What is the hidden score of each row? Scores go from 0 to 20, and 10 is about the middle. The score is a weighted sum of the row's numbers plus the product of two more (or one squared), each taken from its middle value.
array([ 13., -31.,   3.,  -5.,  14., -23.,  -2.,   7.,  -8.,  13., -50.,   4.,  21.,  45., -17.,
       -29.]) -> 11
array([-47., -35., -22., -34.,  56., -22.,   2., -60.,  -7., -11., -24., -23., -74.,  24.,  40.,
        39.]) -> 5
array([-26.,   8.,  21.,  44., -52.,  15.,  52.,  36.,  24., -10., -17.,  -9.,  22., -21.,   4.,
         6.]) -> 10
array([ 33., -35., -48.,   6.,  14.,  -5., -29.,  30., -20., -11.,  25.,   9., -90.,  14.,  31.,
       -22.]) -> 15
array([-17.,  -7.,  -2., -33.,  60.,  13.,  -3.,  -9., -12.,  10., -30., -19., -16.,  30.,  40.,
       -15.]) -> 4
array([-18.,   3.,  29.,  45.,  31.,  43.,   3.,  39.,  31.,   5.,   9., -75., -17., -73.,  59.,
         6.]) -> 14
array([ 19.,  15.,  22.,  41.,  -8.,  31.,  29.,  57.,   4.,  -3., -55.,  29.,  17.,   1., -12.,
       -44.]) -> 6
array([  -5.,    2.,   60.,    8.,   -6.,   51.,  -35.,   70.,   51.,   14.,   12., -115.,  -63.,
        -70.,   57.,   74.]) -> 16
array([-42., -26., -47.,  -6.,  -7., -23., -28., -46., -28.,  51.,  28., -23., -23.,  53.,   4.,
         7.]) -> 12
array([ 24.,  40.,   3.,  -4.,  28.,  17., -51.,  33.,   3., -20.,   0.,   6.,  18., -30.,   5.,
         9.]) -> 11
array([ 39., -15.,  -2., -57.,  36., -97., -64., -36., -42.,  17.,   2.,   9., -27.,  66.,  17.,
        17.]) -> 7
array([ 25., -13., -36., -12.,  35.,  -4.,  -9.,   3., -11.,  37.,  23.,  25., -29.,  48.,  12.,
       -42.]) -> 9
array([-51.,  18.,  44.,  58.,   1.,  26.,  31.,  56.,  59.,  43., -19., -31.,  25., -47., -22.,
       -31.]) -> 10
array([  7.,  -2., -22.,  20.,  94., -15., -48., -23.,  -5.,  16.,  -2., -22., -10.,  35.,   2.,
        -2.]) -> 8
array([  7.,  39.,  -2.,   5., -48.,  11.,   1.,  41.,  -7.,   2.,  12.,  14.,  24.,  54., -39.,
         0.]) -> 10
array([ 17., -24.,  25., -30., -71., -33.,  20., -80., -65., -18., -79.,  69., -11.,  37., -75.,
         8.]) -> 9
array([ -1., -49., -12.,   9.,  42., -40.,  21.,  30.,  15.,  33., -30., -14., -28.,  21.,  -3.,
        -2.]) -> 13
array([ 14., -15.,   1.,  -6.,  26., -30.,   8.,  -5.,   0.,  45., -18., -25., -56., -22.,  55.,
       -13.]) -> 2
array([  12.,  -68.,   42.,  -10.,   14.,   14.,   45.,   66.,   13.,   22.,  -31.,  -94.,  -64.,
       -102.,   63.,  -18.]) -> 12
array([-24., -54.,  48.,  13.,  29.,  -9.,  27.,  13.,  63., -55.,  18., -65., -49., -15.,  19.,
       117.]) -> 18
array([ 12.,  -7., -33., -34.,  22.,  -7., -50., -29.,  -9.,  58.,  78., -29., -33., -41.,  67.,
        20.]) -> 8
array([-14.,  50.,  13.,  79., -56.,  22.,  43.,  -8.,  27., -26.,  16.,  13.,  37., -16., -40.,
        33.]) -> 12
array([ 19., -21.,  -7.,   0.,  32., -48.,   4., -18., -18., -20., -31.,  -3., -31., -16., -13.,
         5.]) -> 11
array([  8.,  -1.,  -8.,   8.,  46.,  40., -13., -25., -21., -14.,  -6., -27., -39.,  38.,  52.,
        19.]) -> 6
array([-66.,  13., -40.,   0.,  42.,  25., -39.,  -1.,  23.,  28., -60., -43., -31.,  38., -55.,
         1.]) -> 16
array([-114.,   -9.,  -84.,  -16.,   -1.,   18.,  -34.,  -43.,  -23.,  -16.,   26.,  -25.,   65.,
        125.,  -45.,   17.]) -> 19
array([ 35., -28., -46., -58.,  26., -23., -59., -32., -56.,  16.,  29.,  19.,  10.,  83.,  -4.,
        21.]) -> 11
array([-13.,  58.,  11.,  36.,   3.,  51.,  18.,  37.,  37.,  -5.,  17., -32.,   7.,   6.,  -1.,
       -37.]) -> 10
array([-65.,  18.,  83.,  72., -58.,  94.,  79.,  86.,  36.,  -3., -73., -40.,  12.,  33., -74.,
       -15.]) -> 1
array([ 39.,  25.,  60.,  -4., -11.,  63., -32.,  35., -21.,   7.,  24.,  -2., -12., -30., -12.,
        22.]) -> 7
array([ 82., -74., -37., -87.,  44., -32., -81., -80., -52.,  -8.,  13.,   4., -24.,  36.,  69.,
        25.]) -> 9
array([ 49.,   7.,   2.,  -4., -11.,   9., -33.,  29.,   5.,   0.,  -2.,   9., -17., -28.,  10.,
        15.]) -> 11
array([-53.,  -9.,  17.,   3.,  14.,  59.,  -3.,  37.,  50.,  -3.,  16., -89., -45., -15.,  49.,
        62.]) -> 14
array([ 18., -70., -77., -82.,  70., -61., -52., -48., -27.,  31.,  33.,  21., -27.,  35.,  39.,
        22.]) -> 10
array([ -86.,  -48.,    6.,   46.,   19.,  -46.,   60.,   42.,   24.,   51., -109.,  -48.,  -15.,
          0.,    3.,   -1.]) -> 19
array([-14.,   3.,  -3., -16., -13.,  20.,  48.,  -8.,  44.,  23.,  15.,  -1., -19.,  -8., -16.,
        34.]) -> 15
array([ 11., -12.,  25.,  16.,  15.,  18.,  24.,  12.,  -7., -17.,   4.,   5., -40., -43.,  30.,
        15.]) -> 9
array([ -37.,   27.,   45.,  -72.,  101.,  -22., -104.,  -71.,  -84.,  -15.,   94.,   21.,   -8.,
        -66.,  -44.,  -54.]) -> 6
array([-35.,  -5.,  25.,  87., -31.,  34.,  45.,  63., 109., -14., -15., -30.,  35., -55., -46.,
       -38.]) -> 13
array([  7.,  54.,  33.,  19., -36., -35.,  31.,  30.,  30., -43.,  49.,  -7.,  48.,  29., -26.,
       -59.]) -> 13
array([-52., -14.,  53.,   3.,  -7.,  38.,  57.,  22.,  47.,  -8., -36., -33., -35., -73.,  32.,
         1.]) -> 8
array([ -3.,  37.,  17.,  19.,   7.,  37.,  -7.,  31.,  28.,   1.,  38., -23., -14., -30.,  28.,
         7.]) -> 11
array([ 38., -28., -32., -19.,  53., -18., -31.,  20., -24.,  92., -16.,  21., -65.,   9.,   8.,
       -15.]) -> 10
array([   3.,  -21.,  -53.,   18.,  -76.,   15.,   37.,  -94.,  -50.,  -44.,   29.,   71.,  -11.,
         -2., -113.,   -2.]) -> 18
array([-25.,   7.,  15., -11.,  32.,  17., -28.,   8.,  20.,  -3., -35., -20.,   7.,  49., -12.,
        -8.]) -> 10
array([ 69.,  34., -71., -88., -27.,   3., -96., -12., -66.,   1., 116.,  38.,  35.,  66., -26.,
       -55.]) -> 15
array([ 29.,   9.,  19.,   2., -18.,  28.,   5., -58., -29., -34.,  12.,  38.,   3., -31.,  -9.,
       -28.]) -> 7
array([  4.,   3.,   9., -18.,  38.,  -5., -21.,  12.,  -7.,  30., -12.,  -8., -44.,  31.,  18.,
        22.]) -> 9
array([-66.,  16.,  39.,  63.,  10.,  31.,  42.,  37.,  32., -15., -10.,   2.,   6., -42.,  30.,
       -18.]) -> 9
array([ 36.,  20., -18., -25., -22., -28., -57.,  36., -35.,  -5.,  35.,  16., -10.,   7.,  14.,
        -8.]) -> 13
array([-64., -10.,   4.,   7.,  20., -33., -19.,   9.,  12.,  45., -17., -29., -25.,  66.,   6.,
        10.]) -> 12
array([-25., -36.,   7.,   1.,  59.,  20., -25.,  13.,   8.,  21., -50., -34., -44.,  31.,  -6.,
        14.]) -> 13
array([-21., -22.,  38.,  13.,  -5., -24.,  32.,  34.,  21.,  -5.,  -2.,  -2.,  -1., -44.,  34.,
        30.]) -> 11
array([ 44.,  47., -22.,  -9., -34.,  17.,   2.,   4., -23., -36.,  34.,   1.,  28.,  -7.,  28.,
       -41.]) -> 5
array([-60.,  19.,  22.,  61., -29.,  24.,  45.,  42.,  24., -20., -66.,  -5.,   6.,  27., -45.,
         9.]) -> 11
array([ 43.,   1., -38., -21.,  19., -60., -25.,  39., -24.,  32.,  -2., -18., -26.,  26., -19.,
        39.]) -> 16
array([ -5., -14.,  31.,   1., -20.,   3.,  29.,  60.,  27.,   5.,  32., -59., -35., -41.,  42.,
        -2.]) -> 12
array([ 13.,  58.,  20.,  44., -30.,  -1.,  14., -32.,  -3., -18.,  21.,  57.,  42., -13., -38.,
       -10.]) -> 9
array([-29.,  11.,  47.,  17.,   5.,  99.,  26.,  17.,  37., -19., -33., -20., -29.,   6.,  -9.,
        14.]) -> 6
array([-10.,  -1., -63.,  16.,  70., -11., -38., -44.,  29.,  -6.,  13., -44.,   5.,  15.,  37.,
        27.]) -> 9
array([  6., -33.,  67., -19., -35., -63.,  34., -84., -67., -34., -77.,  48., -34.,  -8., -75.,
        40.]) -> 15
array([  72.,   -7.,  -77., -127.,    7.,  -38.,  -98.,  -46.,  -51.,   79.,  101.,  -17.,  -64.,
        -19.,   83.,   48.]) -> 8
array([-65.,  31.,  25.,   0.,  57., -34., -24., -41.,  23.,  15.,  13., -23.,  21.,  21.,   4.,
        13.]) -> 10
array([-24.,  43.,  18.,  -8.,  -1.,  97., -40.,  18.,  24., -15.,  19., -69., -63., -12.,  41.,
       104.]) -> 13
array([  7., -13.,  39., -25.,  14.,  59., -11.,  12.,   6.,  -9.,   5.,  -9.,   9.,  23.,  25.,
       -21.]) -> 5
array([ 15.,  61.,  91.,   5., -66., -47.,  34., -65., -60., -57.,  -2.,  78., -31., -52., -49.,
        39.]) -> 9
array([-19., -30., -27., -84., -17.,  27., -27.,  29.,  14.,  13.,  49., -77., -27., -17.,  50.,
        13.]) -> 12
array([ -4.,  40.,  29.,  32., -68.,  -7.,  36., -60., -63., -55.,  -3.,  82.,  36., -37., -78.,
       -41.]) -> 10
array([ 82.,   6., -22., -49.,   9.,  -1., -99., -16., -49., -37.,  50.,  60., -27.,  39.,  62.,
       -13.]) -> 5
array([-70., -32.,  63., 118., -43., -11.,  96.,  46.,  73.,  62., -20., -51.,  60., -16., -23.,
       -13.]) -> 16
array([ -5.,  12., -61.,  -8.,  -6., -36.,  -4.,  -2.,  -8.,  42.,   3.,   3.,  58.,  55.,   3.,
       -34.]) -> 10
array([ -23.,   28.,   11.,  122.,  -79.,  108.,  121.,  109.,   98.,   -9., -103.,  -33.,  -25.,
         13.,   39.,   32.]) -> 5
array([ 12., -67.,   2., -10.,  61., -38., -35., -27., -14.,  45., -37.,   0., -39.,  -5.,  60.,
        24.]) -> 14
array([ -2.,  52.,   6.,  20.,  -5.,  64., -16.,  27.,  22., -27.,  66., -21., -25.,   4.,   3.,
         7.]) -> 15
array([-37.,  -5.,  17.,  16.,  -9.,  60.,  26.,  12.,  44.,  32.,  55., -66., -10., -17.,  -5.,
        30.]) -> 13
array([-29.,  -2., -22.,   1.,  13., -18., -24., -12.,  12., -22.,  -1., -39., -27.,  24.,  19.,
        38.]) -> 14
array([-38.,  11., -12., -26.,  29., -37.,  23., -21.,   9.,  38., -23.,  23., -22.,  14., -13.,
       -11.]) -> 13
array([ 30., -18.,  -5., -15.,  -9.,  23.,   9.,  53.,  11.,  13., -16., -18., -10., -22.,  30.,
        -5.]) -> 9
array([-20., -74., -50., -49.,  40., -48., -35.,  -6., -15.,  42.,  -5., -72., -75.,  15.,  87.,
        33.]) -> 9
array([-54.,  38.,  78.,  32., -42., -52.,  65.,  13.,  28., -37., -72.,  25.,  74., -24., -23.,
         5.]) -> 8
array([ -73.,  -10.,    8.,   50.,  -13.,   -4.,   82.,   32.,   34.,   35., -103.,   -3.,   -2.,
         22.,  -43.,  -13.]) -> 11
array([  5., -17.,  39.,   0., -24., -38.,  -8., -53., -59.,  29., -45.,  54., -50., -15., -65.,
         9.]) -> 11
array([ 15., -34., -74., -16.,  37., -51., -69.,  14., -26.,  73.,  11.,  -7., -28.,  10.,  41.,
         0.]) -> 12
array([ 24.,  13.,  73.,   8., -46.,  10.,  20., -78., -73., -69., -17.,  82.,  24., -42., -61.,
       -42.]) -> 9
array([-59.,  29.,   4.,  31.,   8.,  38.,  15.,  28.,  54.,   0.,  36., -70., -29., -27.,  61.,
        21.]) -> 11
array([  2., -52., -53., -56.,  56., -81., -23.,  -4.,  -4.,  37., -20., -17.,  -9.,  65.,  18.,
       -12.]) -> 9
array([ 21.,  27.,  49., -22., -17.,  25.,  19.,  26.,  -3., -21., -41.,  15.,  19., -19.,   7.,
         4.]) -> 5
array([ -3.,  -7.,   2., -10.,  37.,  36., -39., -23.,  23.,  21., -13., -12., -35.,  15.,  21.,
       -11.]) -> 7
array([  6.,   6.,  52., -21., -71.,  20.,  57., -90., -20.,   5., -13.,  18., -10., -77., -27.,
        45.]) -> 8
array([  83.,   -4.,  -72., -111.,  -29.,  -33.,  -92.,  -31.,  -57.,   -8.,  116.,   59.,   47.,
         24.,   53.,   20.]) -> 9
array([-11.,  53.,  -6., -45.,  35.,  54.,  -1.,   1.,   2.,  -8., -11.,  17., -12., -10., -17.,
       -19.]) -> 11
array([  51., -103.,   -7.,  -62.,    8.,  -53.,   63.,   39.,  -23.,   43.,   -4.,  -37.,  -37.,
        -38.,  -58.,   70.]) -> 17
array([  0.,   5.,  31., -17.,  -2., -11.,  25.,  10.,  42., -15.,   5., -44.,   3., -54.,  87.,
       -34.]) -> 2
array([ 63.,   5., -16., -83.,  36.,  -4., -87., -11., -63., -29.,  44.,  56.,  16.,   3.,  45.,
        -3.]) -> 6
array([  7., -48.,  -3., -30.,  50.,  -4., -27.,   0.,  10.,   7.,  -4., -29., -25.,  50., -15.,
        -2.]) -> 12
array([ 27.,   5.,   7.,  -5.,  15., 101.,  -6.,  41.,  40.,  -7.,  17., -26., -16., -31.,  18.,
        -6.]) -> 8
array([  5.,  13.,   2.,  41.,   9.,  38., -26.,   6.,  20., -30.,  17.,   0.,  13.,   1.,  34.,
       -10.]) -> 10
array([ 33.,  26.,  23.,  12.,   2.,  13.,  -2.,  17.,  -1., -11.,  35.,  30.,  33., -11., -22.,
       -35.]) -> 9
array([ 34.,  47.,  74., -10., -89.,  15.,   9., -48., -82., -51., -13.,  83., -12., -19., -45.,
         3.]) -> 4
array([-22., -31.,  26., -19.,   2.,  -5.,  -8.,  27.,  30.,  16.,  18., -22., -16.,  30., -13.,
       -53.]) -> 12
array([-38.,  -7.,  30.,  56., -47.,  25.,  61.,  59.,  80.,  30.,  -5., -64.,  51., -43.,  66.,
       -14.]) -> 12
array([ -9.,   7.,  46., -33., -54.,  26.,  61., -10., -20., -17., -61.,  -2.,  30., -13., -36.,
        28.]) -> 8
array([ 11.,  50.,  15.,  60.,   6.,  24., -26.,  44.,  26., -24.,   8.,   9.,  -3., -23.,  15.,
        33.]) -> 13
array([-16.,  21.,  36.,  22.,  -3.,  45.,  20.,  27.,  48.,  56.,  27., -51.,  40., -10.,  65.,
        -4.]) -> 8
array([ 15.,  17.,  77.,  13.,  39.,  80., -32.,  58.,  42.,  28., -29., -50., -41., -28.,  84.,
         6.]) -> 6
array([-22., -56.,  24., -44., -29.,  10.,  12.,  50.,  38.,  -1.,  -9., -79., -72., -79.,  81.,
       -12.]) -> 10
array([-44., -21.,  14.,  -7.,   2.,  23.,  -5.,  17.,   6.,  -2., -43., -33., -24.,  30., -19.,
        14.]) -> 13
array([ -8.,   1.,   1.,  68., -50.,  48.,  67.,  47.,  72.,  21.,  -6., -52.,  63., -19.,  26.,
       -18.]) -> 12
array([-45.,  10., -34., -18.,  39.,   2., -49., -56., -28.,  25.,   7., -17., -18., -13.,  20.,
        41.]) -> 14
array([-91.,   4.,  13.,  96., -38.,  39.,  91.,  28.,  85.,  28., -60., -26.,  60.,  -1., -58.,
       -12.]) -> 9
array([-17.,  66., -21.,  17., -42., -19.,  -2.,  15.,  28., -14.,  56.,  15.,  89.,  -7.,  -8.,
         7.]) -> 12
array([ 31.,  80.,  12.,  27.,   3., -43., -21.,  23.,   5., -37., -35.,  57.,  75.,  29., -54.,
         3.]) -> 10
array([-36.,  -5.,   7.,   7.,  28.,   9.,  17., -20.,  31.,  -8., -13., -26., -20.,   1.,  33.,
         5.]) -> 8
array([ -8.,  -3., -16.,  42.,  30.,   6.,  -3.,  33.,  -6.,  10.,  -8.,  -4.,  29.,  10., -31.,
       -22.]) -> 15
array([102.,  -6.,   8., -17.,  -5., -46., -54.,  15., -27., -12.,  26.,  37.,  29.,  19., -16.,
        -1.]) -> 11
array([-58.,  49.,  36.,   8., -18.,  60.,  49.,  23.,  41.,  11.,  -5., -56.,   7.,  12.,  10.,
       -19.]) -> 7
array([ -7.,  12., -48., -32.,  56., -18., -33., -22.,  -4.,  23.,  25., -10., -35., -10.,  25.,
        31.]) -> 12
array([-82.,  39.,  12.,  -5.,   4.,  43.,  17.,  22.,  65., -21.,  12., -62.,  11., -36.,  16.,
        30.]) -> 13
array([ -8.,  -5.,  36., -27., -23.,   0.,   6.,  24.,  24.,  41.,  23., -71.,  -1., -31.,  82.,
         2.]) -> 9
array([-23.,   3.,  29.,  20., -23.,  23.,  38.,  25.,  28.,  -5., -15.,  11.,  18., -39.,  -3.,
        -5.]) -> 8
array([-30.,  -8., -34.,  22.,  71., -12., -22.,  -8.,  10.,  60., -44.,  -4.,   1., -15., -11.,
        28.]) -> 16
array([  77.,   54., -110.,  -35.,  -40.,  -12.,  -70.,  -41.,  -63.,   -8.,  110.,   42.,   79.,
         69.,   -2.,  -52.]) -> 8
array([ 33.,  38., -37.,   0., -14.,   2., -18.,   0., -18., -32.,  48.,  24.,  69., -14.,  13.,
       -40.]) -> 9
array([-47.,  -2.,  -8.,  23.,  20.,  56., -16.,   3.,  29., -17., -30., -20., -18., -15.,  15.,
         7.]) -> 13
array([-24.,  18.,  40.,  40.,  14.,  31.,  40.,  23.,  48.,  -5., -15., -18.,   5.,  -7.,  10.,
       -11.]) -> 8
array([-60.,   6.,  -4.,  63.,  25.,  -2.,  52.,  80.,  33.,  37., -59., -36.,   8.,  15., -30.,
        -7.]) -> 15
array([  5.,  15.,  25.,  20., -96., -10.,  23., -59., -60., -43.,   4.,  37., -16., -26., -36.,
         6.]) -> 12
array([ 28.,  -1.,  14., -36., -27., -64.,   9., -65., -76., -30., -28.,  81., -44.,  -3., -77.,
        14.]) -> 13
array([ 12.,  -7.,  -8.,   4., -21.,  -8.,  14., -12., -19.,  -6., -21., -17.,  24.,  -2.,  -6.,
       -56.]) -> 10
array([ 47., -43., -80., -38.,  53., -63., -44., -19., -22.,  47.,  39., -10., -28.,  20.,  69.,
        -6.]) -> 2
array([-38.,  14., -21.,   0.,  45.,   7., -11.,  -8.,  13.,  11., -18., -26., -31.,  30.,  -3.,
        31.]) -> 13
array([ 25.,  12.,  10.,   6.,   0.,  16., -16.,  37.,   2.,  13.,   3.,  -6.,  37., -12.,   5.,
       -36.]) -> 9
array([ 23., -12., -40., -52.,  19., -25.,  22.,  38., -15.,  41.,  -2.,  -7.,   2.,  -4., -35.,
        15.]) -> 15
array([-13.,   9.,  -3.,  13.,  28.,  29., -19.,   3.,  20., -20.,  32.,   7.,  35.,  46.,  -3.,
       -26.]) -> 9
array([ 45., -30., -90., -17.,  83., -69., -64.,   0., -37.,   5.,  14.,  40.,  61.,  72.,  -2.,
         4.]) -> 15
array([-23., -24., -63.,   3.,  31., -24.,   7.,   8.,  -9.,  65.,  -6., -19., -32.,  36.,  16.,
       -21.]) -> 9
array([-29., -33., -13.,   0.,  68.,  -6.,  -3.,  -9.,   2.,  12., -62., -11., -30.,  38.,   1.,
        -6.]) -> 10
array([ 43., -38.,   9., -46.,  18., -35., -49., -70., -69., -27.,   0.,  38., -31.,  27.,   3.,
        29.]) -> 11
array([-35., -26., -12.,  12.,  31.,   4.,  10.,  21.,  32.,  60., -56.,   9., -18.,   7., -11.,
       -31.]) -> 10
array([  7.,  47.,  74.,   0., -84., -41.,   0., -58., -46., -54.,   3.,  49.,  15., -73., -85.,
         6.]) -> 11
array([  75.,  -20.,    6.,  -73.,  -56.,  -55.,  -23., -108., -103.,  -77.,   25.,  110.,   -9.,
        -33.,  -42.,    2.]) -> 9
array([-32.,   2., -44.,  25.,  -9., -46.,   8., -10.,  -2.,  43.,   0., -26.,   0.,  28., -10.,
        -5.]) -> 13
array([ 38.,  15.,  14.,  18., -66., -40.,   9., -96., -67., -52., -43.,  91.,  -1., -11., -62.,
       -25.]) -> 10
array([ 14.,  31.,  26.,  34.,   8.,  60., -10.,   3.,  37.,   8.,  56., -31.,  14., -57.,  51.,
         7.]) -> 9
array([  1.,  56.,  41.,  45., -43.,  29.,  22.,  38.,  41., -28.,  23.,  30.,  64., -10., -74.,
       -37.]) -> 8
array([ -3.,  23.,  -7.,  20., -13.,   4.,  -3.,  -8.,  27., -10.,  87., -13.,  44., -13., -15.,
       -34.]) -> 13
array([  76.,  -15.,   35.,  -48.,  -16.,  -18.,   -7.,  -65., -109.,  -39.,  -28.,   98.,  -81.,
        -29.,  -52.,   39.]) -> 9
array([  3., -13., -66.,   2.,  56., -22., -50.,  15., -32.,  18.,  -5.,  24., -18.,  32.,  11.,
        25.]) -> 14
array([-58.,   7., -25.,  34.,  -1., -24.,   3.,  36.,  -3.,  37., -50.,  -6., -15.,  33.,  -7.,
        15.]) -> 15
array([-47.,   7.,  -9.,  -6.,   5.,  49.,  14.,  30.,  28.,  10., -41., -65.,   4.,   0.,  38.,
       -28.]) -> 9
array([ -5., -39., -23., -31.,  11., -21., -27., -30., -14.,  10., -31.,  24.,   1.,  44., -43.,
        16.]) -> 12
array([-36., -37.,  -9., -57.,  24., -12.,   2., -21.,  -3.,  42.,  10., -37., -67.,  23.,  27.,
        -2.]) -> 8
array([ 76.,  -5.,  34., -17., -68., -38.,  -6., -83., -71., -26.,   9.,  84.,   9., -49., -81.,
        -4.]) -> 10
array([ 31.,  13.,   1.,  24., -11.,   0.,   2.,  22.,   7.,  11., -28.,  15.,  24.,  26.,  14.,
        14.]) -> 10
array([  7., -19., -37.,   3.,   4., -75., -16.,   0.,  13., -10.,   6.,   7.,  11.,  46.,  34.,
        62.]) -> 15
array([ -8., -45., -14., -23.,  52., -68., -19.,  -3.,  -4., -11., -37.,  -8., -15.,  23.,  30.,
        21.]) -> 13
array([ 28.,   6., -43.,  -4.,   3., -28., -30., -51.,   7., -24., -16.,  15.,  32.,  37., -19.,
        -8.]) -> 11
array([-112.,   56.,  -52.,   10.,  -92.,  -21.,   93.,  -67.,   -4.,  -78.,    3.,   -6.,   50.,
          4.,  -11.,   43.]) -> 16
array([  2.,  14.,  70., -26.,   5.,  69.,  16.,   8.,  15.,  -3., -46., -21., -37., -34.,  33.,
        -1.]) -> 4
array([-29.,  60.,  22.,  14., -38.,  26.,  52., -39.,   8., -67.,  11.,  23.,  47., -28., -41.,
        12.]) -> 10
array([ 35.,  20.,   9.,  -1., -17.,   4.,  -4.,  32.,  -1., -28.,  26.,  22.,  19., -57.,  44.,
        -7.]) -> 9
array([ -8.,  32.,  84.,  20.,  -8.,  51.,   2.,  62.,  52.,  -3., -15., -45.,  27., -36., -13.,
        27.]) -> 7
array([  17., -115.,  -52.,  -34.,   48.,  -83.,  -41.,   13.,  -31.,   38.,  -15.,  -53.,  -79.,
         26.,   76.,    9.]) -> 10
array([   5.,   21.,   38.,  -22.,  -62.,   52.,    2., -103.,  -43.,   -6.,   17.,   32.,   18.,
        -62.,  -37.,   21.]) -> 10
array([ 46., -35.,  18.,   4.,  27., -30., -37.,   4.,  -7., -22., -26.,  24.,   2.,  25.,  -5.,
       -24.]) -> 11
array([ 11., -64., -63., -22.,  52., -17.,  -7., -28., -16.,  28.,  12.,   5., -31.,  51.,  31.,
         1.]) -> 8
array([  13.,    0.,   58.,  -17.,  -54.,    6.,   47.,  -45.,  -51.,  -23.,  -63.,   54.,  -11.,
         -9., -105.,  -23.]) -> 6
array([-16., -17., -43.,  38., -14.,  36.,  43.,  17., -11., -39.,  19.,  60., -37.,  -7.,  -3.,
       -36.]) -> 19
array([  3.,  24., -20.,  55., -13.,   7.,   8.,  43.,  29., -23.,  25., -27.,   7.,  -3.,   8.,
        -6.]) -> 15
array([-22., -15.,   2.,  10.,  52., -22.,  11.,  27.,   3.,  33., -47.,  35., -42.,  36., -41.,
       -38.]) -> 14
array([ 14., -32., -29., -28.,  53.,  -4.,   4., -31., -29.,  49.,  45.,   7., -12.,  16., -27.,
       -46.]) -> 8
array([-127., -102.,  -58.,   44.,   49.,  -49.,  124.,   16.,   58.,   19.,  -85.,  -95.,    0.,
         37.,   27.,  -31.]) -> 12
array([ -3.,  53., -23.,  52.,  -5.,   6.,  22.,  10.,  41., -26.,   9.,  36.,  81., -10.,  27.,
       -48.]) -> 8
array([  8.,   3., -13., -12., -24., -27.,  28.,  45.,  20.,   8.,   0., -48.,  17.,  -1.,  17.,
         9.]) -> 13
array([  8., -29.,  -8., -55.,  22.,  41., -15.,  10.,   3.,  18.,  29., -60., -26., -31.,  85.,
        24.]) -> 9
